A single turn carries every row of the set below to another of its rows. Some are shown first; where does it send the rows asked next?
Ranod: [-10  -3  19   5  10  -3  13  12 -19  -3  14   6   7  10 -15  -4]
Gasim: [-12   6  14  13   2  -1  23   4  -4  -5  12  11   6  -2 -10 -11]
Bik: [ 18 -27  -8   1  -4  14  -5   6  14 -11   8   2  13   5  -4   7]
kovap: [-16   3   0 -12   4  -3   6  17 -14 -10  12   3 -20   0 -16  -7]
gugor: [ 15 -25 -16  -6  -7  14  -7   8  16 -13   7   1   2   1  -4   6]
gos: [-11  -3  14   4  11  -8   9   9 -24  -1  15   4   9  10  -5   4]
kapam: [-13   6  13  15   4  -6  20   0 -11  -3  12  11  12  -1   0  -3]
Denav: [ -6   3  15   2   0   6   8  14   1  12  -7  11  -8  -7  -6 -21]
gavu: [-11  -2  16   1   8   1  15  16 -13  -6  13   6  -2   8 -22 -11]
ras: [-19  13  -8  -3  -3  -5  12   5  -5 -10   9   7 -17 -11  -3  -6]
kepo: [ 17 -28  -6  -3  -4  14  -4   7  17 -14  10  -1   6   3  -6   1]
Girak: [-13   1   8  -6   5   1  11  18 -12  -9  12   5 -13   4 -23 -12]
vime: [-11   7   0  -6   1  -5  -4   9  -9  13  -7   7 -13 -10  13  -4]
diz: [ 17 -27 -10   1  -4  12  -6   5  12 -10   8   1  14   5   0  10]
lol: [ 18 -29  -5   0  -3  13  -4   5  15 -13  10  -1  11   5  -3   4]
zor: [ -4   1  20   7   3   4   9  11  -2  14  -6  12   2  -4  -2 -17]
zigig: [-20  13  -9  -2  -1 -10   9   2 -11  -7  10   7 -12 -10   7   2]
mup: [-17   3  -2  -9   7 -11   0  10 -25  -4  13   1  -9   3   1   8]
Samip: [-5  1 19  9  5  0  6  8 -7 17 -4 11  7 -2  6 -9]
kepip: [ 17 -29  -6   0  -2  11  -6   4  12 -12  11  -2  13   5   1   8]
gad: [-18  10  -4   4   2 -12  10  -1 -15  -5  11   7  -1  -6  11   7]
bup: [-18   4  -5 -13   4  -8   2  14 -20  -8  12   1 -17   0  -6   1]
samu: [-15   8   5  11   4 -10  14  -2 -15  -2  13   8   9  -2   8   5]
fonod: [ 15 -27 -13  -5  -3   9 -10   4  11 -12  10  -3   6   2   5  11]
biv: [ 16 -26 -12  -4  -7  15  -6   8  17 -13   7   2   4   2  -7   3]
nokim: [ 17 -27  -9  -1  -6  15  -4   8  16 -12   7   2   9   4  -7   3]
sig: [ 15 -25 -17  -5  -6  10 -10   5  11 -11   7   0   7   2   3  12]
zon: [ -7   3  13   5   5  -4   1   6 -11  17  -4   9   6  -4  14  -3]
merok: [ -9   6   7  -4  -1   4   3  14   1  10  -7  10 -17  -9  -3 -18]
Ridol: [-14   0   5  -2  10 -12   3   9 -27  -1  14   2   3   7   2   9]
kopal: [ 16 -26 -14  -1  -5  10  -9   4  11 -10   7   0  11   4   3  12]
fome: [ 14 -26 -14  -8  -5  12  -9   7  15 -15   9  -3   0   0  -2   4]
pifos: [ 14 -27 -15  -8  -5  10 -10   5  13 -14  10  -3   2   1   2   8]
tola: [-17  11   0   1  -3   0  18   7   0 -11   9   9 -14  -9 -12 -13]
neba: [ -9   5   5   0   3  -6  -3   7 -12  16  -5   8  -3  -7  18   0]
Zisal: [-11   7   1  -7  -1   0  -1  12  -3  10  -7   8 -19 -11   5 -12]
mek: [ 15 -25 -17  -6  -7  12 -10   6  13 -13   7   0   3   1   0   9]
zezos: [ 15 -28 -10  -6  -5  14  -6   7  17 -15  10  -2   2   1  -5   2]
Kezis: [ 16 -28  -9  -2  -2   9  -8   3  10 -11  11  -2  11   4   4  10]
dab: [-14   8   9   8  -1   2  22   7  -1  -9  10  11  -5  -5 -15 -16]

bup goes to kovap
gugor goes to biv
Now these:
zor goes to Samip
fonod goes to pifos
tola goes to dab

A single turn carries every row of the set below to another of its rows. Some are shown first; where does it send the rows asked next?
N: [  5  -3  11   4  -8  13   0  10 -15  -6  13   5  -7 -23   4  17   0   8
 -13   4]
C: [  4  -3   3  26   2 -13  -8  -3  11 -10   1  -6  10 -25   0  23 -11  31
   4   2]
V: [ -7  -8  -9   3  13   4  11  23   7  12  -5  -4   8   0 -10   3  -9  24
 -15   0]
Y: [  3 -10   2  11   0  31  -8  27  -1   6  18  -3  -5 -15  14  14  -4  24
   7  -2]
A: [  5   5  -1  37   5 -12   4  -6   0   3   2   5   4   3  -2   5  -7  11
  30   0]
U: [ 12   4  -2  13  -1  -2  -8 -15  12  -9 -10  -6  12 -10  -7  24   4  15
  22   4]
J: [ -3  10   7  33   8 -11  -1  -2  -1   4  10   9  10   0  -3  13  -3  24
  25   7]
M: [  0 -11 -14   1   6   8  12  19   4   4  -9  -6   9   8 -15   8  -1  11
  -8  -3]
Q: [  6  -5  -5   6   7  22 -10  21   4  17   9  -7 -16 -14  21  -4 -10  14
  11 -10]
L: [10 -3 -4  2  2 38 -6 16  4 11  5 -3 -7 -6  9  6  2 11 23  0]
E: [ -6  -2 -13  -9  14  -1   3  17   4  14  -8  -7   4   8  -6   2  -2  12
  -9  -8]
P: [ -2   6   2  33   8 -21  -7  -1  -7   3  11   4   3   1   5  12  -6  15
  21  -5]
K: [  9   1   5   6  -1   8   6   2  -2  10   2   4 -18 -29  10 -11 -14   4
  -6   2]
S: [  8  11  12 -11   0  21   0  -3  -4  10   0   9  -7 -17  -1   3   6   5
   7  13]
W: [  8   7  -4  13   9 -19 -14 -14  14   5 -10  -9   0 -19   7   6 -11  18
  16  -5]

J goes to A
Q goes to Y
S goes to K
Now these:
U goes to W
E goes to V

A single turn carries every row of the set below to another of its rows. Some are shown first; where does it send the rows asked next?
Vilu: [ -3  15 -12  10  -8   9  10  11 -13  -9   4 -14  -8 -11  13   6  22]
nage: [ -4  20 -15  -4  -6  15   8   1 -12  -7   7 -17  -9   0   4  13  23]
netu: [  2 -12 -10 -11  -4 -17  -5   4  11 -11  -1  -3   9  10  -7 -11 -14]
kabip: [ 10  12 -12  18  -6  -2   9  10 -12 -15   6 -13   1 -13   7  -2  13]
lidu: [  0  -5  -4  -7   3 -20   3   3  19 -10  -3  -5   7   0  -2 -12 -17]
sapi: [-10  -6  -1 -26   3  -9   0 -10  15  -8   5 -11   2   9 -11   4  -9]
mag: [ -7  -6 -10 -30   3  -3  -2  -8  15 -11   7 -11   1  18  -4   4  -3]
dut: [ -4 -14  -5  13   2 -15   6  19  19 -15   1  -8   1   2  18 -11  -5]
vonug: [-24 -17   0   4   0  -1   7  19  16 -10   3 -11 -11   4  25   4  11]
Rulo: [ 18  17 -16   8  -3  -3   5  -1 -10 -16  10 -16   5  -4  -6  -1   7]
felol: [ -6 -13  -9  11  -5 -15   1  22  15  -9  -7  -3   1   5  11 -13  -8]
vali: [ 10  21 -17  -5  -4   7   5  -7 -11 -11  11 -18  -1   5  -8   8  13]
goret: [  5  16 -17 -12  -2   5   6  -2 -19  -8   8 -17   0   8  -6  13  15]
Beto: [  7  -8 -11  -9   4 -16  -1   2  20 -15   3  -7   9  11   0 -11 -14]
tolep: [-24 -15  -5  10  -6  -1   4  24  15  -4  -2 -10 -13  11  18   3   7]
beli: [-28 -15  -3 -12  -6   6  -1   7  10  -4   7 -15 -13  20   4  15  10]
Sopig: [-12  -6  -2  12   2 -15   9  18  23  -7  -6  -8  -4  -2  15  -9  -8]
Zezok: [-28  -8   3 -19   2   2   5  -2  15  -4   7 -17 -12  12   1  16   5]
fifi: [ -1  10 -12  15  -4   3  12  19 -17  -8   3 -14  -5  -5  14   8  20]
Terip: [ 13  12 -15  16  -1  -7   9  16 -16 -12   3 -13   5  -5   6  -2   9]
riro: [ 18  15 -18   0   0  -6   5   3 -17 -11   6 -14   8   3  -7   1   6]
Dulon: [-26 -11  -3 -23   0   7   3   3  13  -7   7 -13 -11  14  12  14  12]
dila: [-12 -14  -6 -26  -4  -3  -6  -6   7  -8   7 -10   1  19 -11   6  -3]
zat: [-29  -8   4   5   1  -1  10  15  20  -3   1 -15 -16   5  17   8   6]
tomoz: [ -7  13 -13  -3  -4  11   9   8 -19  -5   6 -18  -8   4   7  17  24]

Rulo goes to kabip
netu goes to felol
Now these:
Terip goes to fifi
sapi goes to lidu
mag goes to Beto

A single turn carries every row of the set below to another of its rows. Some are shown first; where does it send the rows asked next?
ral: [ -6 -12  -2  -5   3   5  11  19  15 -10 -32 -27  -9 -18  21]
Pasa: [  2 -15  -1 -10 -18  -3  15  -2  -7  15   1 -10 -18 -25   1]
gugo: [ 15 -18  21  -8   9   7  23  28  13   5 -16   5  -4 -13  15]
fek: [ 17 -25  15  -7  13   5  17  18  14  11 -10   7   2 -18  22]
nor: [  5 -14  -1  -8 -19  -4  19   3  -7  19  -2  -5 -27 -22   5]
Vaf: [ 21 -18  17   0  16  -4  19  28  15   6 -14   4  -7 -19  14]
rasu: [ 32   3   0  -6  -2  -5  21  -1  18  -3  -9 -11  -7   5  18]
sekon: [ 25  -3  -2  -3   2 -11  12  -8  18   5 -10 -18  -5   2  27]
tav: [  6 -19  12   4 -17  -7  10   8  -8  19 -15 -11 -33 -15   7]
Tuvu: [-15 -11  -2  -6  11   5  14  15   8   1 -23 -28  -6 -11  21]
valu: [ 28   2  -6  -1  -3 -13  18   2  18  -5  -8 -16  -6   2  17]
tar: [ 23 -21  18  -4   6   2  19  30  13   3 -16   6  -2 -16  18]
roli: [ 29   4 -10 -10   1 -11  20   1  19  -1  -8 -17  -7  -8  20]
Roka: [-13  -7  -3  -8  -1   3  18  23  14  -8 -26 -26  -5 -15  17]
Vab: [-12  -4   2  -7   1   7  18  15  15  -9 -27 -27  -9  -6  16]
Nekig: [  8 -24  13  -9 -28  -2   4  -1   0  14 -17 -13 -19 -24  12]
ganu: [  7 -22   4  -7 -30   0  10  -1   0  14 -17 -10 -26 -22  14]
sifi: [ 10 -17  14   3 -13 -10   6   6 -13  19 -10 -15 -26 -14   3]

Roka goes to valu
sekon goes to fek
Now these:
ganu goes to nor
Nekig goes to Pasa
Vaf goes to ral
gugo goes to Vab

A single turn carries every row of the set below to another of its rows. Some are shown first; where does it send the rows asked next?
kad: [ 18  -8  14 -14   7  -9 -11  19  12 -26  23  16   9   2  22  24 -15  22
 -26 -15   8 -11]
gesuv: [ 23 -14  16 -21   2 -11   4   5  13  -8  32  25   4   8   7  28  -2  -2
 -19  -9 -22  14]
Tolif: [ 16  -4  -6 -21  -4 -30 -10  25  19  -5  26   7   0  17  26   4  -8  -7
   4  -9  -6 -19]
Botem: [ 24 -27  -1 -29 -13 -17   4  -1   8 -12  12  11  24  13  28  14   9  -9
  -1  -9 -13 -19]
Gar: [  7  -1  23 -30  -3   6  11  11  14 -21  27  16  11   3   0  21   7  -5
 -19 -10   0   6]
Zate: [ 18 -23 -14 -16   3 -21  13   0  -2 -15  16  21  20  24  12  10  -9 -19
  -8 -10   2 -17]
gunon: [ 22 -20   6 -19 -13 -19   4  13  21 -25  14  -7   9  -1  18  19 -21 -27
  -5   5  -9 -17]
fideb: [ -2  -3   4  -8   9  -8  10   8  18 -16  12  19   1  -6  18  28   5 -13
  -5 -17   6  -9]
Veped: [ 18   0  -4 -24  -1 -29  -5  21  11  -1  21   7   4  27   3   2 -17  -5
   8  -5  -8  -9]
Butun: [ 18 -14   7 -27  14  -2 -24   9  22 -30  27  10  11  10  13   6  -7  -7
 -17   1   5 -35]
Mosot: [ 16   7   1  -4   0   5  -2   1  12  -1  12  11  12   9   9  22  -7  13
  -4 -22 -13   4]
Leg: [ 25 -14  21 -35   2   5 -16  11   9 -18  39   9  22  15   3   5 -16 -10
 -14  10  -8 -18]
milu: [  0  -5   5  -5  15  -8   0   6  22 -14  20  23  -6   2  15  26   5  -9
 -15 -20   0  -8]
Gon: [ 26 -18   9 -25   2 -19  13   6   9 -17  25  30   4   4   4  30  -5  -7
 -16  -7 -15  13]
retu: [ 35 -15 -13 -13 -10 -18  -4   6  17 -21   2   2   1   4  17  13 -21 -18
   1   0   5 -17]
saz: [ 21  -2  -1  -6 -11  -2   2   4   9  -6   8  13  20   4  14  28 -13  13
   1 -23 -14   2]
Sen: [ 31 -11   4 -18 -11 -13   8   7   9 -10   8  -3  11   7   4  12 -24 -25
   6  11   2  -4]
loti: [ 18 -14   4 -24 -11 -14 -15   3  -5 -14  28  13  22  23  12  27 -28 -24
   1 -13  10 -11]
gitid: [  8  -4  38 -30   4   0  -5  19  10 -17  19  11  10  -1   7  24  -4  11
 -14  -4   2  -4]
det: [ 34 -15  18 -22  11   1  -1  -3 -13 -16  10  10   9  10   2   8 -10 -26
  -1 -20  -1 -18]
lega: [ 35  -2  15   1  -4 -15 -10  11  28 -13  27  28   3  10   7   9  -4   0
   9 -11  -3 -21]
luzi: [ 29  -1   0 -32  -4 -15 -14  -4   7 -20  23  -1  20   9  34  24  -1 -14
   3  -6  15  -8]
Tif: [ 44 -19   6 -15   9  -5  -5  -1  -8 -24  19   8  12   6  26  10 -11 -17
 -11 -25  -3 -23]
mep: [ 28   9  16  -2   5 -15   7  11  21 -20  33  19  10  14 -11   8 -15  -4
   2  -6 -11 -13]
bala: [ 30   1   2 -21   8  11 -21   4   8 -13  24   6  22  17   8  -2 -16   2
  -6   3  10 -22]
tadat: [ 14   2   4 -33   1 -32   2  23  18 -10  30  -2   4  16  14   4  -6 -11
   1   1 -16  -9]
mebi: [ 11 -13  12 -11  -8  -1  -8  12  25 -22  20  19  14   4  23  25   6  11
 -20 -26   6 -11]
pebo: [ 30  11  16 -13  -3 -10   1  13  29 -26  37  17   1  -2  10   9   0  -7
   1  -7 -18 -19]
tivul: [ 25  -4   0 -13  -2   2   0   6   6 -16  19  28  12  18  -5  17 -11  12
 -19 -21  10   7]
Nilo: [ 24 -21  20 -23   6  -9 -20  -1  -3  -9  15  11  -6   9   0  13  -9  -4
 -10  14  12 -13]
sudif: [  9  -3  -8 -33  -6  -3  17   0  -1 -17  11   6  19  10  10   8   0 -22
   1  -9 -14 -18]
nes: [  5  -5  19  -9  11  -6  -6   5   0 -20  24 -14  13   3  11  16 -19  -2
 -19   8   3 -22]
lav: [ 29  -8   1 -23  -9   1 -23   4  -4 -22  24   1  -4  -2  20  14 -20   6
 -21   1 -10 -19]
gefo: [ 31 -16  25 -21  13  -6   2  -2  -1 -25  14  -7  22   4  17  13  -3 -19
  -7 -19 -11 -23]
mizop: [ 21   5  11 -25   5   6  -7  16  -3 -16  19  25  -3   4   1  16 -18  12
 -16 -10  12   1]
pamus: [ 13  -1   1 -43   2 -18 -11  -3   7 -36  15  -2  15  14   2  27 -13 -21
  -4 -11  -3 -13]

Butun goes to bala
gefo goes to Tif
milu goes to Mosot
Now these:
loti goes to pamus
gunon goes to retu
pebo goes to lega
Zate goes to sudif
Gon goes to fideb
nes goes to lav
mebi goes to tivul
Veped goes to tadat
kad goes to mizop

A single turn carries every row of the set below to another of its rows. Some are shown first; where does it send the rows asked next?
fopo: [-11 -14  16   9   7  -8  14   7  -2   6  -7  -2 -15   5   3]
ropa: [-12 -13  14   9   7  -9  11   4  -2   7 -10   2 -12   8  -1]
nif: [ -8  -2   7 -24  -6  -9   9  13 -18 -16   1   5  12  12  11]
lifi: [-15 -13   8  10 -23 -11   4   2   2  -4 -24   9 -12  -2  -1]
Feb: [ -4 -14   8   7  -8   4  -5  -9 -34 -13 -11  -7   6   4  13]
gavab: [-18 -13   7  11 -21 -13   5   4  -1  -8 -25   8 -11  -5   1]
bos: [ 14 -12   6  11  -7   9  -7 -10   0 -18   0  -2 -20 -12  -3]
kilep: [  3 -23  -1 -10  -6  -1   1  -9 -11 -22   4  17 -14   5 -10]
Kagu: [ 11  -2  17 -13  12   4   1  12   4 -10  13  -7  -7  -4   3]
kobil: [ -3   3   7 -20  -9  -4  14  23  13 -17 -10   2  -6   0  -3]
loz: [ -6  13  16   7 -10 -18  -8  -2  -4  -4   7   6   6  -6  15]
zep: [ -1 -23   1  -8  -4  -4   1  -7 -12 -24   5  18 -16   1  -9]
fad: [ -6  -6   9 -22 -15  -4  12  25  10 -15 -13   1  -5  -3   1]
Forit: [-14 -13  16  10   9  -9  11   6  -5   5 -11  -1 -13   4   1]
rolil: [  1 -18   3  -7  -7  16   7   8 -20 -21 -24 -14  -4   4   1]
torab: [ -6 -10  11 -25  -5  -8   4  10 -21 -14   7   4  11   8  14]
moros: [  3  -3  -1  -6 -28 -14  -7  -1  -2 -28   1  13   5 -12   8]
fud: [  9  15   8   6 -13   6  -5   9   2 -12 -10 -18   6 -12   8]
Vude: [  1 -25   1 -10  -6  -3   3  -7 -13 -23   8  16 -16   3  -5]
riv: [ 11 -11   6  11  -3   8  -8 -10   0 -19  -1   1 -21 -12  -7]
zer: [  7   5  14 -13  14   3   2  10  -3  -7  15  -8   0   1   1]
Vin: [ -3 -14   8   6 -12   4  -6  -9 -32  -9 -13  -6   7   7  12]
faz: [  3 -17   3  -6  -8  16   8   7 -18 -16 -25 -14  -1   9   1]
fedep: [ -3   6  14  12  -4 -18  -4   0  -4  -2   6   0   9  -7  19]
tode: [  0   5  -2  -9 -32  -9  -7   3  -2 -27  -4   9   6 -12   3]
Suf: [ -6  11  12   7  -8 -18  -7  -3  -9  -3  10   3  10  -6  13]
dol: [ 14 -11   6  10  -6  10 -10 -12  -1 -16   0   1 -18  -7  -7]
zes: [-16 -14   7  10 -25 -14   6   2   0  -7 -21   8 -12  -5   3]
Loros: [  7  15  12   5 -16   6  -7   9   0 -13 -13 -16   6  -9  13]
masu: [  3   6   3  -9 -31  -6 -11   0  -3 -29  -1  10   3 -10   6]
Mun: [ 13   6   6   4 -16   6  -3   9   2 -19 -14 -18   7 -13  13]
Gipa: [ -2   2   6 -21 -12   0  11  24  11 -16 -10  -3  -5  -3  -6]
nad: [-10  -4   6 -26  -9 -10   7  12 -19 -15   5   7  12   8   7]
Fazat: [  2 -20   3  -8 -11  15  11   9 -17 -19 -23 -15  -4   5   4]
buk: [ 10   5  12 -14  14   4   4   9  -2 -14  14  -5  -2   4   2]
guf: [ -2 -15   9   9 -11   3  -3  -9 -32 -10  -9  -9   5   4  17]

Loros goes to kobil
kilep goes to Vin
fud goes to Gipa
Now these:
fad goes to moros
Fazat goes to zes
riv goes to rolil

